Rows are one point carried round by a steady rotation, each followed by how many ticks it has turned.
The counts run from 0 to 298.
[151 116 140 145 148  85 150  64 111 117 124 104 159 136 133  82 163 164
 100 104 136 107 123 103 124 142 135 152 151 133  95 127 164 100 125 136
 155 111 166  66  99 120] => 73
[171 148 132 119 150 110  80  88 112 130 109 127 138 135 152  80 127 177
  90  75 126 117 111 113 106 140 136 105 155 126 149 111 182 129 133 132
 110 130 152  94  84 114] => 90
[154 132 110 134 154  87  92  73 147 126 117 124 178 105 162 110 128 126
 116 104  83  99 146 108 102 162 146 104 155 123  71 108 165 100 156 147
 128 131 132 121  95 119] => 161
[135 133 157 118 135 116 141  91 103 158 130 122 184 132 122 104 152 178
  91  92 123 100 106  77 106 140 118 108 141 115 105 173 191 118 119 129
 104 123 148 130  95 128] => 82
[112 108 136  91 155 134 104 110 147 150 166 122 163 137 181  83 104 170
  95  97  80  80 117 128  83 125 133 118 132 111  82 116 167 142 127 132
 126 108 154 133 133 115] => 8
[153 114 139 123 167  82 117  49 100 113 132  94 179 130 141 102 146 162
 111 118 126  97 124 140 131 156 149 140 143 142 117 153 146 117 136 129
 184 131 127 101  87 107] => 177
[147 136 113 144 168 100 167  98 116 142 123  95 174  57 146 122 111 186
 142 110  90 132 147 113  88 148 134 138 140 119  96 155 162 131 146 124
 125 121 126 132  92 110] => 259
[124  98 123 138 144 115 158  91 106 162 160  92 174 142 133  90 135 203
 102 117 151 103 136  99  91 132 146 140 117 143  90 132 159 164 100 109
 119 122 143 115 121  96] => 206
[148 111 129 109 138 144 111 105 145 180 139 127 168 127 199  98 106 174
  88 110  99  87 113 155  97 148 108 131 125 130 118 134 177 114 119 137
 107 121 165 116 135 101] => 112
[148 104 135 149 152 127 138 106 132 151 150  99 167 139 128  90 135 205
  83 112 143 102 102 101  95 137 135 138 109 140  71 131 142 165  93 125
 119 128 147  91 134 108] => 203
[143 129 116 103 158 113 114  92 117 161 141  98 168 130 142  96 109 188
 120  78 117  79 121 131  72 126 146 137 156 152 129 106 117 136 119  91
 137  85 151 164 125 119] => 15
[150 135 136 147 175  75 107  76 124 151 139  82 174 126 150  98 154 154
 101 107 111 110 109 101 143 134 118 130 173 110 113 138 177 125 115 144
 168 121 152 112 110 123] => 283
[128 110 103 133 158 112 190  88 122 158 139 115 172 115 168 111 114 168
 123  74  90 107 132 104 101 147 138  93 115 126 111 127 155 135 114 151
 113 108 136 167 160 125] => 135
[153 121 136 145 147  82 147  69 111 121 111 106 151 128 126  73 164 164
 106  98 139 110 122 100 121 153 139 157 142 135  97 124 158 109 135 134
 155 108 162  71 101 122] => 72
[166 123  95 134 146  89  79  72 122 119 115 103 163 147 160  96 125 173
 104  82 122  90 141 102 104 152 143  95 152 151 150 113 143 172 124 114
 113 116 132 129 116 115] => 297
[156 145 102 135 154  90 148  92 139 145 119 106 176  75 165 102 138 151
 128 102  85 131 156 111 113 177 140 141 147 109 105 123 178 118 147 149
 116 105 136 113 103  95] => 263
[167 134 121 141 141 130 141  92 115 176 110 123 151 125 123 105 113 196
 106  66 141 107  87 113  62 128 139 130 133 161 111 101 138 110 115 109
 110 117 165 148 120 128] => 223
[145  96 127 160 166 127 170  92 132 153 132 127 171 135 159 112 112 162
  93  89 100 137 111 137 108 128 137  92 125 150  90 107 181  71 111 148
 122 153 148 121 119 101] => 234
[155 110 110 145 170 120 119  77 140 148 157  97 192 134 154 140 118 161
 112 100 103 119  97 141  90 118 142 114 159 155  81 101 142  93  97 136
 159 141 144 142 127 103] => 24
[162 110 133 128 153 133  98  89 122 103 145 103 145 131 158  84 120 198
  95 100 135 110  95 119  95 135 143 131 116 127  86 112 136 167 100 135
 139 149 150  66 126 109] => 199
[164 134 129 126 113 122 128  93 130 111 111 129 169  89 168 110 131 159
 109  89 107  94 125  84  87 173 125 119 120 109  53 130 141 113 130 148
 100 134 154  99 127 125] => 61
[165 133 100 134 142  89  87  76 124 128 116 103 171 142 151  99 133 175
 102  81 121  90 140  91 106 156 139  93 152 148 148 123 147 169 117 117
 103 109 127 139 120 118] => 296
[123 119 121 124 126 114 119  86 107 192 159 105 147 140 167  68 140 162
 105 111 145 105 143 112  94 137 144 138 124 126  90  96 193 134 124 119
 122 131 164 120 105 100] => 211
[148 113 135 143 183  90 132  86 120 128 128 108 151 114 178  98 104 148
 111  71  87  72 136 129 119 124 129 105 147 130 110 104 108 101 113 133
 151 107 174 111 137 158] => 145
[141 102 134 147 149 123 149 103 122 154 152  95 173 139 128  89 136 207
  88 112 144 102 114 100  95 133 139 140 111 140  76 131 146 167  90 121
 115 123 143  99 132 103] => 204
[114 108 125 102 166 121 118  96 140 140 180 110 172 148 177  86 119 157
 103 108  83  92 148 129 106 122 148 116 144 117 101 105 179 141 113 143
 125 110 151 107 127 100] => 5
[132 128 133  99 151 125 113 110 138 175 142 119 177 133 147  89 116 183
  94  80  99  69 112 124  76 134 130 129 143 140 101 117 129 137 117 111
 117  80 152 159 144 123] => 12
[115 110 116 124 132 109 135  86  98 182 164  98 152 139 156  70 134 181
 115 115 149 104 146 109  90 133 147 138 120 129  94 113 188 156 125 110
 129 129 147 124 103  95] => 209
[137 120 135 133 154 108 161 110 108 178  96 139 157  96 168  73 107 168
 102  62 102 108 140 131 106 163 135  96 101 140 125 131 154 103 145 117
 105 117 137 156 112 113] => 242
[167 125 141 158 179 116 166 115 126 144 122 100 185  65 146 139 100 190
 113 107  85 113 129 127  99 134 119 136 140 134  92 159 129 100 117 127
 120 122 148 105 111 121] => 255
[156 115 118 100 138 148 133  95 121 162 133 116 165 114 179 120  88 208
 114  95 108  81 108 151  71 137 114 140 129 144 138 147 142 132 117 121
 109 110 160 142 146 119] => 116
[141 126 126 132 174  69 134  76 104 126 123  78 160 114 141  81 141 179
 125  95 119 103 113 103 123 137 124 146 165 119 132 149 153 150 135 119
 184  97 142 130 106 127] => 279
[157 131 116 131 151  92  95  75 155 120 115 127 185 112 164 116 132 128
 107 104  78  95 143 106 103 167 147 100 152 125  73 110 161  99 151 151
 121 129 135 116 104 120] => 162
[161  96 130 142 169 128 120 107 131 104 122 114 157 141 134 103  99 225
  87 101 118 116  92 125  87 111 125 107 137 152 120 146 163 150 115 119
 113 140 138  90 102 112] => 97
[152 138 121 128 144 104  87  92 131 150 121 111 178 126 148 114 132 175
  97  86 107  94 109  70  99 151 116  85 145 112 110 149 171 170 121 130
 105 127 125 157 123 130] => 292
[163 132 116 144 176 102  97  83 145 169 144  96 166 127 146 111 122 158
 109  96 116 116  95 145  95 123 148 136 162 152  95  78 138 101 114 125
 168 123 154 136 117 110] => 21
[152  96 130 154 169 120 127 113 133 135 118 109 159 132 126  93 103 224
  85 109 121 121  95 123  87 124 126 118 121 152 112 150 173 163 123 114
 117 137 129 111 100 105] => 99
[158 121 133 118 149  90 119  77 129 114  82 125 179 113 120  87 137 176
 101  91 115  83 102 117  98 179 141 134 120 151  97 156 123 135 163 118
 148  99 119 134 113 121] => 171
[148 131 101 114 144 102 143  82 141 101 129 114 177  97 189 108 132 149
 125  92  80 113 153 119 113 168 131 129 163 108 108 125 170 107 135 161
 121 103 151 100 122  99] => 266
[162 120 141 135 176 108 128 103 108 131 109 114 139  79 189  94  86 167
 115  81  93 103 135 161 109 134 128 124 136 132 121 121 133  88 139 121
 146 133 162  92  98 126] => 249
[162 125 109 108 148 135 134  94 113 175 122 108 148  98 168 110  89 210
 127  89 116  97  97 147  68 136 121 150 125 141 140 134 141 146 129 112
 124 108 153 149 136 122] => 118
